One turning vector, and how many steps it has turned:
The counts run from 0 to 298.
[ 0.48  2.38 -3.13  1.52  0.73  0.00 -0.64  2.00 -0.78  0.29 -0.89  0.27
 -0.72  0.12 -1.05  0.57 -0.78  0.91  0.41 -0.91  0.33 -1.04 -0.77 -0.31
 -0.32 -0.21 -0.50  1.04  1.60 -0.77  2.01 -0.03  1.58  1.38 -0.47 -0.12
 -0.74 -0.14 -1.30 -0.10 -0.23  0.46  0.08 -1.46 -1.49  0.44  0.67 -1.96
  0.01 -0.82 -1.04 -1.97 -2.78 -2.13 -0.08  0.13 -1.05 -3.45  0.77  2.72
  2.05 -0.25  0.31  2.75  0.82  0.44 -1.16  1.71] : 213
[ 0.09  2.09 -1.22 -0.85  1.59 -0.17  0.52  0.98 -2.64 -0.17 -1.64 -0.19
  0.08  0.88  0.36  0.57  0.22 -0.82  0.19 -0.37 -1.10 -1.23 -0.99 -1.33
 -1.59 -0.41  0.23  0.51  1.18  0.00  2.23 -0.42  0.75  0.39 -2.75 -1.93
 -1.28  0.50  0.03  0.89 -1.24 -1.46  0.93  0.05 -2.30 -1.48  1.18 -2.83
  0.37 -0.67  0.03 -0.29 -1.56 -1.60 -0.87 -1.71 -0.77 -2.91  0.33  2.10
  0.67  2.05  0.16  2.77  0.35  0.28 -1.70  1.02] : 91
[ 2.16  1.14 -0.80 -0.16 -0.38 -0.23  1.24  1.77 -2.06  1.40 -0.28  0.10
  1.00 -0.23 -1.39  0.17 -0.91  2.12  0.01 -1.92 -0.71 -1.67 -0.50 -1.23
 -0.86  0.30  0.52  0.46 -0.60  0.38  2.58 -0.58  1.27  0.41 -2.21 -2.01
 -0.87  0.44 -1.88 -0.10 -0.86  0.35  0.39 -1.14 -1.82  0.00  0.80  0.08
 -1.63 -0.56  0.91  0.26 -0.55 -2.19  1.24 -0.17 -1.34 -0.91  1.31  1.53
  0.15  0.67  1.02  3.48  0.12 -1.17 -1.37  3.35] : 285
[ 2.40  0.73 -1.14 -0.55  0.70 -0.71  0.55  1.60 -2.37  0.62 -0.20 -0.62
  1.05 -0.59 -0.96  0.61 -0.54  1.73 -0.82 -1.34 -0.43 -0.84 -0.07 -0.04
 -0.77  0.87  1.82 -0.17  0.56  0.70  3.09  0.15  1.42  0.73 -2.50 -2.16
 -0.17 -0.27 -1.81  0.52 -1.30 -0.31  1.53 -0.33 -2.79  0.30  0.34 -0.45
 -1.72  0.13  1.20  0.62 -1.91 -2.57  1.88  0.15 -1.22 -1.61  0.95  1.38
  0.88  0.31  0.27  2.32  0.18 -0.84 -0.72  2.83] : 18
[ 1.26  1.97 -1.24 -1.57  1.50 -0.24  0.58  0.57 -3.05  1.05 -0.86  0.50
  0.14  0.70  0.21  0.80  0.02 -0.26 -0.22 -0.04  0.23 -1.60 -1.87 -1.08
 -0.78 -0.24 -0.27  0.41  0.89  0.19  2.39 -0.88  0.75  1.89 -2.16 -2.02
 -1.11  0.19 -0.87  0.65 -0.82 -0.89  0.42 -0.85 -1.32 -1.92  1.15 -2.27
  0.45  0.13  0.52 -0.22 -1.24 -2.51 -0.14 -1.68 -0.33 -2.55  0.76  1.32
  1.78  1.85  0.69  3.01  0.78  0.62 -1.81  1.11] : 207
[ 1.84  2.73 -0.04 -1.07  1.46  1.16  0.15  2.50 -1.60 -0.54 -1.57 -1.41
  0.04  1.25 -0.79 -1.30 -0.68  0.58 -0.35 -1.02 -0.40  0.40  0.80 -0.70
 -0.16 -0.65  0.66  0.88  0.01  0.03  3.80 -1.26 -0.88  1.06 -3.10 -0.91
 -0.63 -1.01 -1.99  0.88 -0.19 -0.59  1.51 -1.15 -2.96 -0.08  0.54 -1.02
  0.28 -0.54  1.08  0.63 -1.28 -2.93 -0.18  0.42 -0.20 -1.59  0.86  1.90
 -0.98  0.71 -0.19  0.72  0.47 -0.16 -1.77  1.30] : 68
[ 1.46  1.17 -0.99 -2.00  1.47  0.16 -0.75  1.24 -2.33  0.70 -1.22 -0.11
 -0.80 -0.05 -1.44 -1.55 -0.31 -0.55 -1.97 -0.72 -1.48  0.46  0.85 -0.75
  0.14 -0.26  0.79  0.81 -0.75 -0.61  2.44 -0.08  0.23  1.43 -4.14 -1.65
 -0.27 -0.79 -1.59  1.90 -0.75 -0.85  1.07 -1.36 -2.00  0.54  0.97 -0.52
 -0.62 -0.88  1.56 -0.33 -1.51 -2.45 -0.05  2.18 -0.37 -1.99  1.33 -0.30
 -1.12  1.40 -0.85  1.66  0.18 -0.01 -1.59  1.69] : 29
[ 1.83  1.56  0.17 -1.82  0.95  0.63  0.76  0.66 -2.98 -0.26 -1.70  0.90
  0.03  0.51 -2.07 -0.92 -0.59  0.16  0.58 -0.99  0.11  0.10  0.22 -1.53
  0.35 -1.90  0.01  1.15  0.12 -0.26  2.06 -2.07 -0.50  0.74 -3.04 -0.81
 -0.14 -0.96 -1.10  0.84 -0.51 -1.59  2.01  0.39 -2.77 -0.26  1.30 -1.20
  0.13 -1.14  0.61 -0.50 -1.21 -2.23 -0.39  0.10 -1.18 -2.31  1.60  0.58
 -0.06  2.43 -0.41  1.49  0.85  0.47 -2.62  0.21] : 70
[ 0.93  1.43 -1.79  0.56 -0.95 -0.51  0.48  2.80 -1.89  0.37 -0.55  1.00
 -0.48  0.00 -1.28  0.39  0.04  2.63  0.77 -1.57  0.13 -1.83 -0.25 -1.92
 -1.02 -1.13 -0.14  1.64  0.93 -1.18  0.94  0.44  0.55  0.60 -1.42 -1.47
 -1.12  1.03 -0.22 -0.03 -0.52  1.46 -0.08 -0.83 -0.68 -0.82  1.25 -0.88
 -0.11 -1.13  0.15 -1.02 -1.47 -2.69 -0.83  0.84 -1.74 -1.94  1.77  1.62
  0.79  1.00  0.71  3.12  0.79 -0.52 -1.40  2.90] : 288
[ 0.54  0.09 -1.24 -1.36  1.86 -1.18 -0.49  0.94 -2.54  0.32 -1.30  0.42
 -0.17 -0.66 -0.91  0.75  0.36  0.04 -0.95 -0.54 -1.67 -0.40  0.02 -1.22
 -1.99  0.64  1.39 -0.14  1.10  0.20  1.67  0.58  2.42  0.63 -2.69 -2.44
 -0.75  0.92 -0.48  1.83 -2.06 -0.42  1.28  0.44 -1.82 -0.23  1.44 -2.31
 -0.94 -0.64  0.21 -0.13 -2.13 -1.49  0.35 -0.10 -1.57 -1.81  0.70  0.71
  1.39  1.91 -0.77  2.88  0.57  0.18 -0.81  2.08] : 15
[ 1.08  1.44 -1.38 -0.15  0.43  0.41 -1.76 -0.34 -1.56 -0.16  0.26  0.63
 -0.32 -1.15 -1.22 -0.13 -0.21 -0.63 -0.10 -0.21 -0.26 -0.83 -0.17 -1.62
 -0.38  1.23  0.37  1.25 -0.16  0.18  1.34 -0.91  1.70  0.00 -2.25 -0.89
 -1.06 -2.13 -3.02  1.49 -0.53 -1.13  0.57 -1.14 -2.84  0.47  0.53 -0.90
 -1.25 -1.76 -0.38 -0.78 -0.34 -1.31 -0.18  0.49 -0.19 -3.16  2.17  2.22
  0.89  0.52  0.14  4.23  0.24  0.48 -2.21  1.28] : 190
[ 1.42  2.45 -1.79 -0.20  0.64  0.97 -0.60 -0.33 -1.61  1.10 -0.39 -0.41
  0.29 -0.60 -0.44 -0.46 -1.11 -1.08  0.02  0.02 -0.90 -1.01 -1.36 -0.85
 -0.44  1.15 -0.09  0.37 -0.72  0.58  2.41 -1.47  1.46  0.91 -3.29 -1.09
 -1.19  0.06 -2.84  0.93  0.36 -0.75 -0.43 -2.70 -2.40  0.26  0.71 -1.50
  0.23 -0.51  0.39 -0.64 -0.09 -1.62  0.73  0.20  0.57 -2.37  1.77  1.71
  0.22  0.62  0.25  3.15 -0.14  0.61 -1.75  2.11] : 79
[ 1.28  1.84 -1.25 -0.13  1.04  0.62 -1.48  0.56 -0.95 -0.13  0.32  0.59
 -0.42 -0.47 -0.98  0.00 -0.37  0.19 -0.08 -0.74 -0.16 -0.89 -0.19 -0.87
 -0.46  1.01  0.17  1.74  0.21  0.41  1.71 -0.53  1.10  0.45 -1.61 -0.22
 -0.90 -3.12 -3.22  0.90 -0.80 -0.74  1.06 -1.12 -2.57 -0.26  0.48 -0.83
 -0.71 -1.15 -0.47  0.07 -0.72 -1.90 -0.45  0.67 -0.57 -2.78  2.13  3.52
  1.10 -0.41  0.51  3.41  0.37  0.26 -1.70  1.12] : 189
[-0.23  0.91 -2.37 -0.22  1.44 -0.67 -1.10  1.55 -2.22  0.26 -1.85  0.50
 -1.30 -0.27 -0.73 -0.51  0.30 -0.67 -1.45 -0.36 -1.66 -0.06  0.66 -0.72
 -0.62 -0.40  0.81  0.90  0.66 -1.48  0.97  1.39  0.88  1.29 -3.19 -1.81
 -0.94 -0.21 -0.48  2.44 -1.29 -0.11  0.57 -1.29 -1.20 -0.35  1.44 -1.57
 -0.12 -1.07  0.54 -0.95 -2.26 -1.79 -0.96  1.94 -1.21 -2.52  1.10 -0.35
 -0.21  1.65 -1.00  1.61  0.78  0.03 -0.99  2.20] : 141
[ 1.37  0.94 -0.75 -0.54  0.43  0.45  0.21  1.36 -1.35 -0.04 -0.59  0.57
  0.57 -0.87 -1.32 -0.21 -0.92  1.53 -0.54 -2.77 -1.00 -0.63  0.81 -1.20
 -0.22  0.60  1.78  0.88  0.66  0.54  1.27 -0.39  1.52 -0.09 -1.83 -0.75
  0.00 -2.31 -2.84  0.15 -1.43 -0.80  2.50  0.36 -2.51  0.41  0.74  0.39
 -1.71 -0.56  0.28  0.24 -1.22 -1.20  0.25  1.55 -2.15 -2.17  2.90  2.11
  0.74 -0.29  0.35  2.63  1.00 -0.62 -1.06  1.77] : 149
[ 0.04  1.39 -2.53  0.90 -0.23 -0.59 -0.27  2.50 -1.63  0.22 -0.88  0.75
 -0.69  0.13 -0.38  0.35 -0.10  1.56 -0.97 -1.31 -0.50 -1.64  0.25 -1.06
 -0.05 -0.74  0.29  1.79  1.44 -1.32  0.61  1.22  0.56  1.01 -1.81 -1.64
 -0.97 -0.51  0.23  0.14 -0.98  0.16  0.60 -0.69 -0.99 -1.18  1.17 -0.62
 -0.16 -0.76 -0.08 -1.71 -2.44 -2.59 -0.63  1.33 -1.80 -3.47  1.98  1.31
  0.93  0.19  0.41  2.25  1.10 -1.07 -1.04  2.56] : 137
[ 1.26  1.32 -2.76  0.56  0.60 -0.35  1.27  0.73 -2.98  1.25 -0.64  0.58
  0.13  0.57 -0.50  1.37 -0.41  0.55  0.40 -0.11  0.59 -2.33 -1.73 -1.02
  0.24 -1.18 -0.12  1.31  0.63 -0.56  1.78 -0.42  0.57  1.18 -1.50 -1.32
 -0.44 -0.59 -0.36  0.29 -0.32 -0.71  0.89 -0.27 -1.49 -1.14  1.13 -1.70
  0.15 -0.26 -0.46 -1.38 -1.88 -2.73 -0.04 -0.38 -0.69 -3.36  0.66  0.83
  1.61  1.42  0.21  1.67  1.70 -0.58 -1.31  1.90] : 96
[ 1.90  2.13 -0.63 -1.11 -0.61  0.79  0.38  1.88 -1.50  1.17 -0.27 -0.26
  0.28 -0.21 -0.96 -1.36 -1.35  1.86 -0.39 -1.36 -0.09 -0.78 -0.27 -1.38
 -0.89  0.78 -0.43  0.41 -0.40  0.29  3.16 -1.17  0.54  1.02 -3.18 -1.96
 -0.79  1.34 -1.40  0.03 -0.14  0.32 -0.72 -2.39 -1.90  0.74  0.61 -0.19
 -0.49 -0.49  1.33 -0.09 -1.25 -2.70  1.05  0.70 -0.41 -1.30  1.68  1.34
 -0.62  0.71  0.71  2.96  0.18  0.37 -1.57  3.00] : 43
[ 0.74  1.34 -1.71 -1.35 -0.23 -0.22  0.91  1.13 -2.53  1.90 -0.73  0.16
 -0.64 -0.04 -0.36 -0.07 -0.79  0.06 -1.31 -0.46 -0.97 -1.30 -1.18 -2.00
  0.11 -0.76  0.04  0.32  0.19 -0.69  1.31 -0.85  0.97  1.57 -3.53 -2.22
 -1.33  1.29  0.50  0.07 -0.28 -0.59 -0.28 -1.43 -0.29 -0.76  1.69 -1.17
  0.30 -0.14  0.68 -1.83 -1.42 -2.67 -0.16  0.64 -0.61 -1.95  1.45 -0.70
  0.25  1.75  0.16  2.69  0.97 -0.40 -1.13  2.79] : 5
[ 1.93  1.65 -2.03  0.56  1.01  0.22  0.62  0.13 -1.80  2.23 -0.10  0.82
  0.20 -0.30 -1.51  0.60 -0.74  0.80  0.27 -0.71 -0.02 -1.97 -1.60 -0.30
  0.89 -0.48  0.06  0.50 -0.50  0.16  3.19 -0.97  1.49  0.86 -1.62 -0.45
 -0.26 -0.97 -1.52 -0.25 -0.39 -0.25  0.61 -1.12 -2.10  0.64  0.71 -1.04
 -1.41 -0.33  0.67 -1.38 -1.54 -2.34  1.43 -0.90 -0.48 -2.55  0.77  1.41
  1.23  0.80  0.62  2.98  0.60 -0.16 -1.96  1.65] : 210
[ 1.11  2.10 -1.40 -0.67  2.02  0.33  0.92  1.20 -2.47 -0.38 -2.44 -1.18
 -0.05  0.51 -1.12 -0.14 -1.16  0.14 -0.03 -0.51 -0.67  0.25 -0.31 -1.34
 -1.44  0.15  1.29  0.05  1.04 -0.55  2.28 -0.95  0.93  1.25 -2.57 -0.61
  0.04  0.53 -0.69  1.25 -0.89 -1.72  2.22 -0.35 -1.75 -0.31  2.09 -2.05
  0.80 -0.35  0.10 -0.81 -1.91 -1.78 -0.38  1.43 -1.24 -1.76  0.89  0.62
  0.65  1.67 -1.63 -0.21  1.57  0.71 -1.17  1.99] : 106
[ 1.74  1.29 -1.73  1.39  0.06 -0.33 -0.51  0.35 -2.24  0.15 -0.65  1.48
 -0.01 -0.73 -2.71  0.53 -0.12  1.06  0.95 -0.64  0.80 -1.14 -0.76 -1.16
 -0.29 -0.45 -0.35  1.17  0.11 -0.84  1.52 -0.23  1.35  0.89 -1.16 -0.78
  0.17 -0.18 -1.16  1.52 -0.35 -0.28  0.29 -0.62 -2.25  0.67  0.71 -1.28
 -1.53 -1.58 -0.45 -1.47 -1.54 -2.16  0.71  0.70 -0.74 -3.41  1.64  1.63
  1.31  1.80 -0.49  2.85  1.21  0.54 -1.64  1.78] : 60
[ 1.40  1.39 -2.25 -0.72  0.53  0.49  1.04  0.22 -2.20  2.51 -1.36  0.28
 -0.27 -0.22 -0.87 -1.04 -1.69 -0.23 -0.71 -0.94 -1.26 -0.89 -0.63 -0.95
  0.70 -0.40  0.98  0.54 -0.49 -0.08  1.64 -1.38  1.07  1.32 -4.03 -1.08
 -0.90  0.22 -1.09 -0.01  0.46 -0.75  0.35 -1.43 -0.72  0.44  1.83 -0.93
 -0.23 -0.26  0.52 -2.59 -1.65 -2.13  0.16  1.11 -0.93 -1.53  1.37 -0.92
 -0.17  1.44  0.23  2.09  1.05 -0.41 -1.17  2.45] : 120
[ 0.33  0.58 -0.74 -2.20  1.91 -0.46 -0.70  0.56 -2.55  0.45 -1.46  1.63
 -0.72 -0.37 -0.58 -0.46  0.48 -0.50 -0.70 -0.81 -1.61 -0.37  0.15 -1.77
 -1.39 -0.06  0.25  0.50  0.46  0.32  1.83  0.59  2.03  0.43 -2.97 -2.30
 -1.64 -0.28 -1.27  1.95 -1.85  0.41  0.34 -0.27 -1.07 -0.81  1.22 -1.69
 -0.28 -1.25 -0.09 -0.13 -1.07 -0.92 -0.89 -0.80 -1.26 -1.33  1.15  1.42
  0.87  2.14  0.27  4.03  0.48  0.80 -1.37  1.04] : 166
[ 0.49  2.05 -0.76 -1.26  0.25  0.69 -0.16  2.50 -0.46  0.34 -1.06  1.72
 -0.56  0.72 -1.06 -2.09 -0.17  1.79 -0.40 -2.38 -1.01 -0.25  1.30 -0.51
  0.61 -1.46 -0.27  1.25  0.10 -0.55  2.63 -0.09  0.54  0.69 -2.93 -0.85
 -0.98 -0.48 -0.71 -0.60 -0.96  1.25 -0.05 -0.72 -1.53  0.63  0.62 -0.57
 -0.53 -1.32  0.42 -0.58 -1.95 -1.78 -0.48 -0.04 -1.85 -2.12  1.10  2.74
 -0.25  0.32  0.97  3.77  0.16  0.17 -1.69  1.01] : 48
[ 0.90  1.56 -0.97 -0.62  1.16  0.75 -0.24 -0.28 -1.50  0.13 -0.22  1.41
 -0.47 -0.61 -0.97 -0.13 -0.18 -1.31  0.44 -0.38 -1.04 -1.12 -0.75 -2.05
  0.16 -0.19 -0.08  1.37  0.39  0.23  0.78 -0.94  0.85  0.22 -2.33 -0.49
 -1.06 -1.81 -2.04  1.31 -0.27 -1.58  0.97 -0.51 -2.41 -1.19  0.86 -1.55
 -0.45 -0.96 -0.92 -1.18 -0.34 -0.63 -0.75 -0.02 -0.53 -3.74  2.17  2.07
  0.43  1.54  0.37  3.46  0.80  0.51 -2.62  0.93] : 75
[ 0.21  2.07 -3.23  2.07  1.02 -0.12 -1.10  0.19 -1.17  0.57 -0.98  0.93
 -0.70 -0.59 -1.47  0.44 -0.37 -0.73  0.05  0.26 -1.21 -1.03 -0.75 -0.46
  0.47 -0.23  0.62  1.81  0.16 -1.37  1.45  0.63  1.80  0.59 -2.05 -0.08
 -0.35 -0.64 -1.38  1.00 -0.11 -0.86  0.85 -1.27 -2.22  0.77  1.22 -1.73
 -1.00 -1.33 -0.66 -2.66 -1.97 -1.52 -0.20  0.99 -1.14 -3.98  1.40  0.99
  0.85  0.79 -0.61  2.53  1.06 -0.12 -1.37  1.62] : 100
[ 0.48  1.90 -0.41 -1.04  1.31  0.27 -0.12  0.99 -1.00 -0.35 -1.32  1.33
 -0.68  0.39 -1.39 -1.32 -0.11 -0.20  0.61 -1.87 -0.87  0.21  0.78 -1.92
 -0.04 -1.62 -0.17  1.26  0.28 -0.61  2.04 -1.48  0.96 -0.05 -3.07 -0.16
 -1.15  0.54 -0.30 -0.33 -0.55 -1.05  0.10  0.38 -1.93 -0.04  1.24 -2.11
 -0.11 -1.87 -0.10 -1.40 -1.46 -1.29 -1.35 -0.50 -2.25 -2.43  1.33  2.09
  0.32  1.54 -0.37  3.52  0.60  0.97 -2.27  0.00] : 201
[ 1.16  1.52 -0.94 -1.13  0.62  0.65  0.02  1.96 -1.93  0.41 -0.88  0.44
  0.21 -0.10 -1.00 -0.04 -1.09  2.02 -0.20 -2.29 -0.27 -0.75  0.70 -1.08
 -1.12  0.51  1.76  0.70  1.20  0.54  1.29 -0.35  1.10  1.10 -1.43 -1.03
 -0.54 -2.14 -2.56  0.25 -1.21  0.27  2.32  0.35 -2.19 -0.01  0.94  0.01
 -0.56 -0.40 -0.37  0.31 -2.16 -1.55 -0.25  1.64 -1.99 -1.84  2.28  1.81
  1.70 -0.57  0.51  1.54  1.20 -0.46 -0.73  2.24] : 148
[ 0.41  2.54 -2.52  0.86  1.61 -0.28 -1.33  0.81 -0.54 -0.55 -2.02 -0.19
 -0.70 -0.21 -1.44 -0.19  0.03 -0.75  0.19  0.77 -1.12 -0.12 -0.06 -0.40
 -0.56  0.12  0.08  0.85  0.37 -1.28  2.60  0.06  1.74  0.36 -2.88 -0.40
 -0.23  1.28 -0.77  1.60 -0.57 -0.85  0.24 -1.44 -2.38  1.24  1.00 -2.47
 -0.62 -1.54 -0.03 -1.66 -1.96 -1.80 -0.24  0.44 -0.78 -2.97  0.70  1.12
  0.24  1.80 -1.17  2.27  0.38  0.99 -1.02  1.67] : 216
[-0.28  1.62 -2.15 -1.08  1.60 -0.60 -0.49  2.15 -1.33  0.34 -1.42  1.17
 -1.43  0.49 -0.09 -0.47 -0.29  1.07 -1.22 -1.90 -1.58 -0.24  0.83 -1.06
 -0.73 -0.57  0.65  0.47  1.78 -0.63  1.36  0.85  1.82  1.39 -2.38 -1.22
 -1.38 -0.57 -0.56  0.04 -1.40  0.99  0.98  0.36 -0.09 -0.02  1.92 -1.49
  0.38 -1.33 -0.20 -1.64 -2.71 -1.06 -1.11  0.87 -2.43 -1.62  0.95  1.33
  1.87  0.77  0.09  2.66  1.04  0.36 -0.55  1.70] : 11
[ 0.52  1.82 -1.67  0.60 -0.97 -0.31 -0.15  3.24 -0.97  0.31 -0.96  0.45
 -0.61  0.32 -0.76 -0.54 -0.04  2.53  0.03 -1.70 -0.09 -1.56  0.20 -1.36
 -0.15 -0.78 -0.04  1.86  0.77 -1.14  1.51  1.09  1.07  0.75 -1.63 -1.06
 -0.86  0.26 -0.57 -0.31 -0.81  1.18 -0.24 -1.28 -1.44 -0.31  0.51 -0.41
 -0.73 -1.11  0.54 -0.69 -1.76 -2.24 -0.51  0.83 -1.83 -2.24  1.70  2.42
  0.35 -0.33  0.97  3.33  0.39 -0.90 -1.31  2.56] : 289
[ 2.24  1.68 -1.83  0.05  0.94 -0.05  0.38  1.22 -1.93  1.43 -0.31  0.16
  0.55  0.44 -0.58  0.92 -0.82  0.74 -0.14 -0.59  0.25 -1.93 -1.50  0.08
  0.29 -0.43 -0.01  0.75  0.03  0.58  3.54 -1.59  0.99  1.84 -1.77 -0.88
 -1.00 -1.17 -2.10 -0.47  0.00 -0.13  0.57 -1.61 -1.73 -0.48  0.62 -0.81
 -0.43  0.22  0.64 -0.48 -1.58 -2.88  0.97 -1.11 -0.35 -2.27  0.36  1.87
  1.61 -0.23  1.49  2.65  0.70 -0.32 -1.37  1.69] : 209
